rotation ticks, each row followed by its count of ticks
The counts run from 0 to 830.
[ 15  26 -24  26 -13 -40  56 -21  28 -38   5   4  72  16  -3   8  23 -30
  32  13   4 -39  -9  -1 -13 -17  -3 -35  26  -8   7] | 369
[  9  40  24  29 -14 -21  61 -35  21 -13  -2  24  85  21  10   6   4   6
  25  10   3 -28 -18 -11   0   0   3 -15  14  26   4] | 527
[ -5  51  -2   4 -34  -8  50 -68   6  12   0   4  51  13  -2  -3   5 -24
  42  16   8 -36 -28 -31  -7  24 -15   0  26 -10  25] | 122
[-25  41 -30  -4 -38 -35  34 -63  20 -31  23  -1  21  26 -34   0  21  -9
  20   8 -13 -11 -39 -35 -34  15 -31  -4  12   3  21] | 48
[ 13  34   6  21 -16 -33  59 -34   8 -16  -7  22  86  28 -26   5   7  -9
  23   6  16 -42   0  -7 -16  -1  14 -14   8  17   2] | 347
[ -8  25 -15   7 -31 -47  24 -24  44 -44  12 -33  32  23   9 -25  11  14
  31  28  28   3 -34 -49  -7  38 -23  -4  14  16  15] | 824
[ 20  16  20  18  -9 -53  51 -34  47 -16 -23   3  80  13 -14   9   7  -3
  30  21  22 -33  -5 -16  21   3  13 -15   1  16   4] | 165
[ -3  14  17  25 -25 -35  19 -55  54 -46  -7  -6  48  17 -39   7  -9  21
  14  25  -6  -5 -35  -3  -8   8 -43 -15  -2  13  26] | 769
[-16  20  -2   5 -32 -43  20 -57  58 -48   7 -19  21  21 -18  -7  16  14
  11  18  -4   3 -47 -40 -13  16 -39  -5   2  20  20] | 231
[  6  39  16  26 -15 -20  65 -43  20 -25   1  16  56  18 -17   6   0   6
  38  21 -33  10 -45  -3 -10  12   4 -13  15  21  18] | 785
[ 11  31  31  19 -16 -35  52 -55  31  -3 -18  22  74  15 -28  15   4  -2
  24  11   1 -32 -13  -9  12   2   5  -6  -2  23  10] | 170
[ 22  14  19  15  -8 -55  43 -29  46 -23 -18   1  78  15 -16   8   6  -1
  30  23  23 -28  -5 -18  20   3   8 -19   3  19   4] | 164
[-24  47  -8   5 -37 -17  33 -59  28 -23  14  -9  18  20   1 -12  12  10
  26  14   3   3 -51 -46 -12  33 -32   8  16  17  23] | 817
[  1  19  -2  33 -16 -43  22 -28  41 -59   2  -3  73  28 -18   0   4  15
  -6  11  20 -26 -11  -8 -25  -6 -39 -26  -5  16  14] | 4
[  1  21  23  30 -19 -26  23 -58  51 -34 -11  -4  66   9 -14   6  -6   8
   7  19   5 -30 -24  -1  -7  -4 -50 -15   5   4  28] | 180
[-10  39  11  27 -27 -12  39 -62  27 -29  11   2  36  14 -10  -2  -7  11
  27  19 -28   6 -58  -9 -23  13 -40 -10  19  10  32] | 791
[  8  47  11  14 -23  -9  66 -46  10  -6   3   4  47  12 -11  -5   2 -10
  60  27 -17   3 -40 -15  -5  29  -1  -7  29   5  26] | 452
[  9  31 -16  22 -18 -37  58 -14  34 -43  15 -16  44  18  14 -15  17  -3
  49  30  -7  16 -43 -29  -3  19   0 -22  32  15  15] | 804
[ 10  18 -21   6 -13 -71  50 -20  43 -49   9   5  52  28 -19   3  27   2
  15   7   5 -10 -20 -37  -6  -4  12 -18  -1  32  -8] | 574
[  9  29  -1  29 -11 -36  58  -3  16 -44   3 -10  65  27  -4 -23  -2  18
  37  29   8   6 -26 -13 -21  36   1 -22  20  25  16] | 266
[ -5  37   9  33 -28 -10  29 -62  38 -27  10   6  65  17  20   3   1  10
   4   5   9 -29 -24 -16 -17 -10 -50 -12  15   6  19] | 537
[ -1  43   9  20 -22 -20  54 -55   7 -10   2  28  84  26 -25   9   6  -8
  12   0   8 -47  -6  -5 -23  -8  -7 -13   5  10  10] | 351
[ -1  10  14   7 -31 -41   8 -57  61 -20 -19 -23  57  14 -17  -2   0   1
  13  20  38 -42  -6 -31  13  11 -35 -10   1  -1  16] | 156
[ 10  23 -13  19 -12 -48  60  -9  15 -48   5   3  65  29 -38  -4   9   6
  31  20  -3   0 -23  -9 -29  15  15 -19   7  25   8] | 601
[-20  34   9   5 -36 -29  19 -61  18 -15  -5   3  61  32 -28  -4   1   5
   0   1  39 -53  -7 -32 -23  15 -30   5  -3  10  12] | 331
[-13  22   2  17 -31 -35  15 -46  25 -33  -9  -8  71  26 -23 -10   1  11
  -2   7  49 -48  -2 -27 -22   9 -38  -5  -2   3  16] | 334
[ 16  19  12   9 -10 -63  53 -42  49 -28 -12  12  57  17 -37  15  14  -1
  27  18  -5  -7 -22 -17  19   3  14 -15  -1  29   3] | 756
[ -6  22 -26  11 -25 -54  19 -41  59 -54  14 -12  41  24   1  -1  26   3
  -1   5  15 -18 -33 -38 -14 -10 -33 -14   3  12   4] | 567
[ 17  19 -23  27 -12 -39  50 -19  32 -39   7   1  74  11  -4   3  15 -27
  27  17   8 -36 -10  -3 -15 -16  -4 -34  21  -8   4] | 368
[  6  47 -19  14 -23 -27  66 -17   6 -19  16  -3  56  22  28 -19  18  -7
  39  17  21 -16 -22 -42 -13  25  15 -13  32  14   6] | 294
[  3  28 -10  30 -22 -18  34 -23  20 -32  -5 -33  60  12  -2 -25  -3 -11
  43  34  30 -27 -12 -13 -17  28 -33 -21  30 -21  37] | 107
[ 18  37  -5  17 -13 -21  63 -20   6  -6  -2 -12  66   7   7 -15   7 -25
  57  30  20 -25 -16 -16  -3  22   7 -17  39  -8  18] | 114
[-13  25 -24   8 -35 -34  25 -66  44 -35  16  -6  33  14 -21   8  20 -26
  13  13  -1 -33 -28 -18 -21 -13 -46 -19  13 -20  20] | 384
[-19  51  -8   2 -39 -15  40 -58   4   0  14   5  42  26  10  -9  14  -3
  22   0  20 -29 -28 -51 -22  25 -14   8  19  12   8] | 302
[ -8  36  -2  12 -36 -12  30 -50  37 -19   6 -31  30   6   9 -18  -4   0
  41  33  12  -8 -40 -27  -6  33 -46 -10  29 -11  40] | 462
[-10  18  -1   1 -33 -45  15 -76  59 -24   0  -3  36  14 -26  17  15  -5
   8  15   6 -30 -33 -32   8  -3 -43  -6   1   1  18] | 742
[  4  34 -39   9 -18 -44  70 -29  13 -36  21   8  47  25 -15   3  29 -21
  35   8 -21  -4 -31 -23 -20  -3   8 -26  22   8   3] | 39
[  1  47 -23   7 -27 -22  70 -29  -7 -17  21   4  42  22 -14  -9  19 -17
  53  14  -8  -5 -34 -23 -32  26   9 -12  32   9  15] | 630
[  2  43 -27   8 -23 -27  71 -24  -5 -26  19   4  48  23 -10 -11  17 -18
  47  16  -6  -7 -34 -22 -30  24  11 -13  31   2  15] | 629
[ -7  39   6  23 -29 -17  37 -65  11 -21   2  16  71  24 -27   7   1  -7
   4   3   7 -47 -13  -2 -33  -7 -32 -11   8  -4  20] | 355
[ 10  23  11   4 -11 -47  62 -35  18 -25  -8   5  53  17 -57   4   0  -2
  49  31 -11  -4 -26 -11  -2  27  18 -14   5  17  19] | 424
[  4  14  18  23 -18 -44  22 -41  59 -50  -5 -16  49  14 -27   4  -4  19
  16  31  -4  -3 -34   0  -5  11 -43 -24  -2  14  30] | 771
[ 16   7  -4   8 -11 -63  45 -20  36 -46 -14 -15  47  19 -50   0   9  -2
  44  39   3  -4 -20 -12   1  22   6 -20   7  11  16] | 419
[ 15   2   5  10 -12 -72  39 -34  63 -43 -14  -5  56  12 -23  10  17  -2
  29  24   8 -13 -19 -24  22  -1   4 -20   1  20   4] | 752
[ -5  43   8  19 -32  -5  42 -77  26   0  -1   8  58   6   0  13   5 -25
  23  11   6 -45 -23 -15  -6  -5 -30  -8  19 -13  22] | 713
[ 11  14  14  40 -18 -30  25 -38  58 -39 -11 -12  69   6  -5   2  -3   2
  15  23   5 -29 -18   3  -3  -9 -43 -24   8   2  24] | 183
[ -1   6  -8   5 -21 -52  20 -39  48 -50  -6 -25  38  18 -56  -1   8  -4
  26  32  14 -12 -25 -20 -11  16 -34 -13  -3  -4  27] | 413
[ 15  22  -7  33  -7 -45  60 -10  23 -47   6  15  84  28 -13   3  11  -2
  16   8  -2 -19 -15   1 -21  -9   6 -28   9  20   3] | 11
[  2   9 -18  20 -16 -58  34  -7  37 -67   3 -14  55  30 -32  -8   6  16
   9  23  17   0 -24 -12 -29  13 -21 -19   0  22  14] | 595
[  9  27  14   7 -14 -45  62 -36  14 -26  -9   3  49  22 -58   2   3  -6
  48  27 -17  -1 -32  -7  -5  30  15  -9   8  22  17] | 425
[-13  40  -8 -11 -30 -37  53 -54   4 -17   2   6  33  29 -62  -7  10   1
  32  15   0 -12 -33 -31 -26  37   2   7   2  18  16] | 70
[ -9  29  18  -3 -35 -32  23 -78  40  -1 -11   1  49  16 -20   8   1  -8
  17  11  30 -47 -16 -36  10  12 -29   6   0   5  14] | 151
[ -8  13  -9   3 -26 -56  20 -34  57 -54   2 -24  25  21 -17  -8  11  18
  15  26  10   7 -42 -39  -4  19 -32 -13   2  20  18] | 234
[ -1  22   5  26 -22 -36  36  -9  27 -52   1 -26  59  24 -12 -23 -13  31
  24  25  17   2 -33 -14 -27  35 -26 -19  13  23  30] | 261
[ 12  18 -13  35 -17 -37  39 -23  48 -46  11  -9  68  17  36  -3  18  -6
  14  11  11 -26 -19 -20  -7 -20 -23 -33  24   6   3] | 545
[ -5  52  10  11 -33  -3  53 -62  12  -2   6   0  35  15  -7  -6  -2 -10
  52  28 -14  -6 -44 -22 -13  31 -27   0  27  -1  34] | 456
[-15  33 -17   9 -32 -27  30 -75  39 -25  14   3  32  16 -17  14  21 -28
  13   7  -5 -33 -31 -19 -21 -13 -41 -12  13 -17  21] | 382
[ -4  42  -5  23 -21 -16  56 -49  11 -27  12  30  66  28 -19  16   9  -1
  11   1 -23 -19 -30   0 -38  -7 -10 -16   6  17   4] | 18
[ 19   7  12  15 -15 -56  29 -30  56 -29 -24 -11  74  10 -16  -1   2  -1
  25  30  34 -36  -1 -25  24   2  -9 -14   4   9   9] | 161
[ 19  12  13  40 -14 -34  34 -30  56 -48 -11 -10  74   9   0   5   0   0
  22  26   7 -21 -20  -1   3 -11 -33 -32  13   1  21] | 185
[ -9  31  -4  33 -29 -20  28 -43  39 -43  16 -18  37  14  -2 -12  -5  11
  26  27 -15   5 -53 -16 -19  15 -50 -20  22   6  36] | 795
[ -2  37  -4   2 -23 -44  57 -51  41 -25  13  15  36  21  -4  11  25  -5
  30   9 -27   7 -47 -40   2   5   6  -2  10  26   1] | 221
[ 18  14   8  30  -6 -46  59 -16  40 -46  -4   3  67  16 -18   1  -1   4
  38  33 -15  11 -30   2  -3   7   1 -29  15  24  15] | 779
[ -1  27  13  22 -23 -14  18 -47  25 -19 -13 -18  71  11 -18 -11 -15  -2
  22  23  40 -47  -6 -10 -17  13 -42 -12  17 -12  35] | 693
[ -8  40  38  13 -28 -22  37 -65  24  -1 -15   9  62  23 -14   0 -11  22
  13  10  21 -29 -20 -31   2  25 -13   7   0  32  10] | 507
[ 18  19  16  37 -11 -34  41 -17  36 -30 -10  -9  86  18  14 -11  -5  13
  18  21  31 -28  -8 -13   3   8 -11 -17  11  18   9] | 520
[ 20  31   4  24 -10 -28  61 -32  18  -9  -4  10  81   8   0   1   7 -20
  42  20  16 -41  -3  -8   5   5  10 -24  29  -8  12] | 704
[-11  44  -6  11 -27 -31  48 -64  33 -17  19  27  47  25   7  14  28  -9
   6  -6 -12 -21 -35 -35  -9 -16  -6 -10  11  21  -4] | 556
[ 19  20  12  32  -8 -39  63 -20  36 -43  -3   4  58  15 -17   4   3   1
  44  31 -18   6 -34   3  -3  10   3 -25  15  23  13] | 780
[ -4  27 -26  30 -25 -32  31 -36  33 -57  25  -9  48  24 -11  -5  13  -4
  12  15  -4 -18 -34  -9 -41 -11 -48 -29  18  -7  23] | 28
[-21  24  -2   1 -34 -39  26 -64  49 -40  11  -7  18  25 -16  -4  14  14
  13  15 -10   7 -47 -40 -10  14 -35   1   0  20  18] | 229
[ 15  28 -10  10 -22 -35  47 -19  37 -25   0 -33  42   6  24 -23  13  -9
  49  39  24  -6 -31 -34  11  31  -6 -13  33  -1  20] | 469
[  2  45   6  -4 -24 -28  60 -47  21   5   2  -5  43  13  13  -8  15 -10
  56  23  12  -9 -34 -48  18  33  17   0  24  13   9] | 476
[ 12  30  -3  13 -13 -40  58  -7   4 -27  -8 -10  65  19 -38 -16   2  -7
  50  31  16 -15  -9  -7 -17  42  14 -14  17   4  18] | 88
[ -3  41  12  22 -24 -15  47 -68  39 -15  10  20  47  14   2  16  10  -8
  22  11 -34 -16 -43 -11  -5 -10 -23 -12  13  12  17] | 199
[ 12  34   2  14 -16 -34  65 -17  -5 -19  -8  -2  64  20 -43 -14  -3  -6
  52  31  17 -16 -13  -9 -17  40  16 -11  21  14  22] | 90
[ 12  14  -7  20 -17 -48  38 -17  27 -41 -12  -4  86  26 -17  -7   5   0
  10  15  43 -44   8 -13 -14   7  -3 -20   7   9   7] | 341
[ -8  34   8  -1 -31 -37  39 -83  45  -5   0  13  38  16 -17  21  21 -19
  21   8  -8 -32 -30 -38  12  -6 -14  -1   2   7  10] | 737
[ 18   7   2   8 -10 -65  41 -35  56 -35 -12  -3  55  13 -26   9  17  -3
  30  22   3 -15 -20 -24  23  -2   7 -20  -1  22   6] | 753
[  2  40  -8  13 -22 -32  67 -31  25 -24  13   2  37  18  10  -9  18  -4
  53  25 -15  15 -49 -30  -1  25  14 -10  28  24   8] | 808
[ 11  21  23  39 -11 -33  32 -23  46 -36 -14 -14  83  14   9 -13  -7  22
  13  20  35 -29 -10 -15  -1   5 -27 -18  10  20  14] | 518
[ -7  35   4  26 -32 -13  34 -53  36 -37   9 -11  37  13  -7  -6  -6  11
  28  27 -21   4 -53 -13 -25  14 -48 -18  18   4  34] | 793
[-16  36 -16  28 -33 -22  32 -49  28 -49  19   1  47  24 -17   0  11   2
   6   7 -11 -16 -32  -6 -42  -7 -51 -21  12  -2  25] | 25
[ -5  57   6  21 -29  -2  59 -42  -6 -10   9  13  58  26  -5 -14  -5  13
  34  11  -4  -5 -38 -18 -36  35 -13  -1  21  20  22] | 275
[ -3  20  -6  24 -26 -28  26 -56  60 -42  11 -12  39  11   9   7  13  -1
  16  19 -12 -11 -47 -17 -11 -14 -50 -22  15  -1  22] | 206
[  9  11 -33   3 -19 -64  39 -29  51 -48   5 -14  41  13 -22   3  28 -29
  30  22   5 -23 -20 -27  -2  -5  -9 -27  15  -7   8] | 392
[  5  10 -33   5 -23 -56  31 -31  59 -53   7 -19  39  13 -19   5  32 -27
  24  22   9 -26 -20 -26  -3  -9 -22 -30  17 -17  19] | 390
[ -7  42  -1  19 -22 -27  58 -39   0 -32   9  20  54  33 -43   1   3   7
  28   6 -18  -4 -36  -3 -45  22  -4  -7   8  24  16] | 607
[  1  41   9  20 -21 -20  54 -48   5  -6  -1  27  84  29 -30   9   7  -7
  14   0   4 -45  -5  -4 -22   0   2 -13   6  12   6] | 350
[ -2  11 -12  10 -21 -59  27 -22  57 -58   1 -24  33  23 -18 -14  13  18
  20  28   8   9 -35 -39  -7  24 -21 -13   3  28  15] | 236
[  8   9 -35   5 -24 -61  34 -29  51 -51  10 -22  39  12 -19   5  24 -26
  27  24   9 -23 -21 -26   1  -8 -14 -28  13 -13  14] | 391
[  3  33  -6  17 -14 -43  66 -19   4 -40   6  14  66  31 -41  -1  10   6
  27  17 -11  -1 -26  -9 -28  21  11 -13   4  29  10] | 603
[ 19  26   7  32 -14 -35  63 -21  30 -37  -2   6  59  14 -22   6   0   2
  43  27 -25  10 -34   0  -2  11   8 -28  13  23  14] | 781
[  2  42  33   5 -21 -31  50 -49  19  -2 -15  12  67  25  -8  -3   2  15
  29  15  22 -23 -19 -35  11  26  12   6   2  36   3] | 503
[ -9  28 -13   4 -30 -40  22 -29  43 -44   6 -32  23  19   9 -24  11  15
  27  27  23   1 -41 -52  -8  37 -29  -2  14  10  20] | 823
[ 11  18 -18  21 -14 -51  47 -23  59 -47  14 -13  40   9  15   1  22  -7
  30  24  -7   0 -36 -27   8  -7 -11 -28  18  12  10] | 213
[ 10  40   6  18 -14 -20  70 -33  10 -11   1  -3  52   9  -9 -11   2 -13
  61  30 -15   2 -36 -10  -6  29  10 -12  30   3  25] | 450
[  7  44  11  17 -24 -15  55 -63  16   7   0  14  73  14  -1  10  12 -26
  33   8   2 -44 -17 -12   4  -3  -9 -14  24  -6  12] | 709
[ -8  33   2  16 -29  -8  30 -42  13 -18  -2 -25  56  14 -18 -20 -10  -3
  32  28  26 -29 -22  -9 -30  34 -44 -11  26 -15  44] | 103
[ -9  35  23  -3 -31 -32  35 -77  33  10 -13   9  49  17 -18   7  10 -11
  25  10  23 -43 -17 -39  16  12 -10   8   2  10   9] | 148
[-16  36 -17   1 -37 -30  19 -44  25 -25  11 -22  43  22  11 -19  15   3
  10   8  49 -37 -17 -51 -20  25 -32   1  11   0  15] | 309
[-14  50  -5   1 -30 -18  54 -56  20  -9  19   3  24  18   0  -5  15   4
  38  15 -13   6 -52 -42 -11  30  -9   6  20  25  16] | 813
